One turn or mirror swaps these rows in pairs. Which row does each one swap with?
Kasu: -0.95 -0.81 -1.92 +1.71 +0.12 -0.88 -0.11 -0.35 -0.13 -0.15 +0.43 +2.38
 +1.31 +0.41 -1.01 -0.06
tevir: -1.46 +0.74 +1.34 -0.70 +2.58 +0.26 +0.54 -2.53 +1.75 -0.01 -0.15 +0.64
 +0.02 -0.32 +2.83 -2.00
Tuvuk: -1.13 +1.63 +1.62 -0.58 +2.63 +0.70 -0.46 -2.47 +1.75 -0.74 -0.41 +0.02
 +0.09 -0.56 +1.28 -2.91
zomuz: -1.26 +0.10 +1.04 +0.19 +0.30 -0.51 -2.98 -2.30 +0.23 +1.90 +0.10 -0.14
 +2.19 +0.71 -0.22 +1.92
gunu: -0.64 +0.75 -0.96 +0.08 +0.58 -1.63 +1.94 +1.43 +1.49 -0.83 +1.97 -0.94
 +0.68 -1.19 +1.70 +0.60
guzu: -0.11 +0.45 +1.85 -2.89 +0.15 -0.52 +1.18 -1.03 +1.96 +2.68 +0.55 +0.54
 -0.25 -0.84 +2.03 -0.24
Bufe: -1.40 -0.14 -0.76 -3.93 -2.12 -0.35 -0.60 +0.62 +1.23 -0.17 -1.52 -0.37
 +0.27 -0.43 +0.06 -2.20
det: -1.68 -0.02 -0.48 -2.80 -1.98 -0.53 +0.67 +1.24 -0.41 +2.68 -0.43 +0.64
 +1.78 +0.43 +0.36 -2.08
til: -1.56 +1.04 +0.80 -0.56 +2.36 +1.11 -0.25 -2.48 +1.55 -0.64 +0.46 +0.16
 -0.35 -0.66 +2.21 -2.70
Beda: -0.43 +0.82 +1.73 -2.23 +0.67 -1.56 +1.43 -1.99 +2.04 +1.73 +0.64 +0.33
 -0.44 -1.02 +2.52 -1.04
Raluz: -0.37 +0.70 -0.53 +0.28 +0.32 +0.32 -0.90 -1.84 -1.42 +0.30 +3.11 +0.05
 +2.50 -2.80 +1.53 -0.07
pifi: -1.09 -1.43 -3.13 -1.77 -0.33 -0.54 -1.59 -0.50 +1.22 +0.63 +1.21 +0.69
 +0.11 -0.53 +2.50 -1.15
zoti: -1.55 +0.07 +0.58 +0.24 +0.22 -0.88 -2.76 -2.72 +0.11 +1.78 +0.26 -1.35
 +1.59 +1.21 -0.74 +1.17
nanep: -1.79 -0.51 -0.54 -2.06 -1.00 -1.63 +0.88 +1.94 +0.25 +2.29 -0.15 +1.13
 +1.81 +0.84 +0.53 -1.31
Piri: -1.55 -0.42 +0.62 +0.65 +1.86 -1.64 -0.96 +1.50 +0.48 -1.13 +1.30 +0.59
 +2.31 -3.20 +0.15 -2.42
gel: -0.73 -0.94 -0.31 -0.01 -0.83 -0.91 -1.46 -2.65 +0.21 +0.29 -0.62 -3.14
 +0.70 -1.10 -1.29 +0.15
soser: -2.11 +1.31 -0.34 -1.38 -1.26 +1.15 -0.16 +1.20 +0.57 +2.36 -0.26 +1.01
 +2.34 +0.95 +0.53 -2.95
Denu: -1.42 +0.75 +2.53 -0.63 -0.01 +1.91 -1.72 +0.85 -1.55 -1.29 +0.09 +0.08
 +3.30 -1.45 -0.10 -0.91
pel: -0.80 +1.50 +1.30 -1.15 -0.43 +1.66 -1.64 +0.46 -1.79 -1.67 +0.06 -1.29
 +2.48 +0.10 +0.09 -0.30
ret: -0.99 +1.31 +0.93 -0.77 +2.53 +0.43 +0.53 -2.45 +2.21 -0.14 +0.03 +0.54
 -0.76 -0.92 +1.99 -1.61
Fis: -1.86 +0.56 +1.75 -1.69 +0.39 +0.05 -1.77 +1.94 +1.33 -0.46 +1.12 +1.81
 +2.94 -2.08 -0.02 +0.94
tokur: -3.29 +0.12 -1.89 -2.84 +0.77 -0.74 -0.02 +1.68 -0.64 +0.41 -0.69 -1.52
 +1.11 -0.19 -1.37 -0.71
Geted: -0.23 +0.88 +1.62 -0.28 -0.06 -0.36 -2.92 -1.69 +0.39 +2.32 +0.57 +0.86
 +2.43 +0.52 -0.31 +1.32
botu: -1.62 -0.46 +1.68 -2.22 -0.88 +0.32 -0.55 +1.34 +1.82 -0.39 +1.06 -0.06
 +2.50 -2.68 -1.49 +0.80
Tonu: -0.23 +0.25 +0.15 +0.22 -0.05 -0.04 -0.88 -1.09 -1.58 +0.30 +2.43 -0.20
 +2.80 -3.61 +1.29 +0.03
Kuvu: -0.62 -0.47 +0.37 -0.75 +0.94 +0.42 -0.37 +1.44 -1.76 -1.75 +0.30 -1.01
 +1.98 +0.53 +1.30 +1.47
dafeg: -2.32 -0.15 +1.70 +0.24 +1.09 -1.38 -0.90 +1.48 -0.22 -0.70 +0.37 +1.50
 +1.85 -1.86 -0.52 -3.49
nus: -2.87 -0.59 -3.14 -2.07 +0.97 -0.59 +0.42 +0.56 -0.74 +0.82 +0.37 -1.13
 +1.40 +0.27 -0.85 -0.96
totob: -0.72 -0.91 +0.16 +0.65 -0.36 -1.02 -1.55 -3.09 +0.29 +0.87 -0.32 -2.71
 +1.13 +0.43 -0.87 +0.85
Pap: -1.05 -1.04 +0.54 -0.44 +0.37 -0.65 -1.47 -2.69 +0.26 +0.41 -1.28 -3.23
 +0.49 -0.27 -1.14 +0.07
Ramif: -1.61 +0.84 +0.80 -1.28 +0.84 -0.65 -0.78 +1.87 +0.60 +0.23 +1.18 +1.88
 +3.63 -1.80 -0.65 +0.80
sav: -0.83 +0.92 +1.76 -1.87 +1.67 -0.39 +1.45 -2.40 +2.11 +1.29 +0.48 +0.72
 -0.55 -1.79 +1.95 -1.30
paba: -0.94 -1.84 -2.71 -1.05 -0.83 -0.69 -1.55 -0.89 +1.36 +1.42 +0.82 +0.60
 -0.34 -0.98 +2.81 -0.63
nid: -0.09 -0.42 +0.30 -2.84 -1.44 -0.04 -0.80 +0.65 +1.08 -1.03 -1.66 +0.71
 -0.68 -0.99 +0.39 -2.54
Sikar: -1.08 -0.62 +0.06 -0.32 -0.02 -1.43 -1.78 -3.27 +0.42 +0.97 -0.92 -2.14
 +1.63 -0.24 -1.14 +1.14
vizo: +1.10 +0.60 -1.17 -1.36 -0.22 -2.14 -0.30 +0.20 +0.01 -1.24 -1.22 +1.88
 +0.65 -0.93 +0.69 -2.31

Kasu is swapped with -> gunu
paba is swapped with -> Raluz
nanep is swapped with -> Ramif
soser is swapped with -> botu
Beda is swapped with -> zomuz
nid is swapped with -> pel
sav is swapped with -> zoti

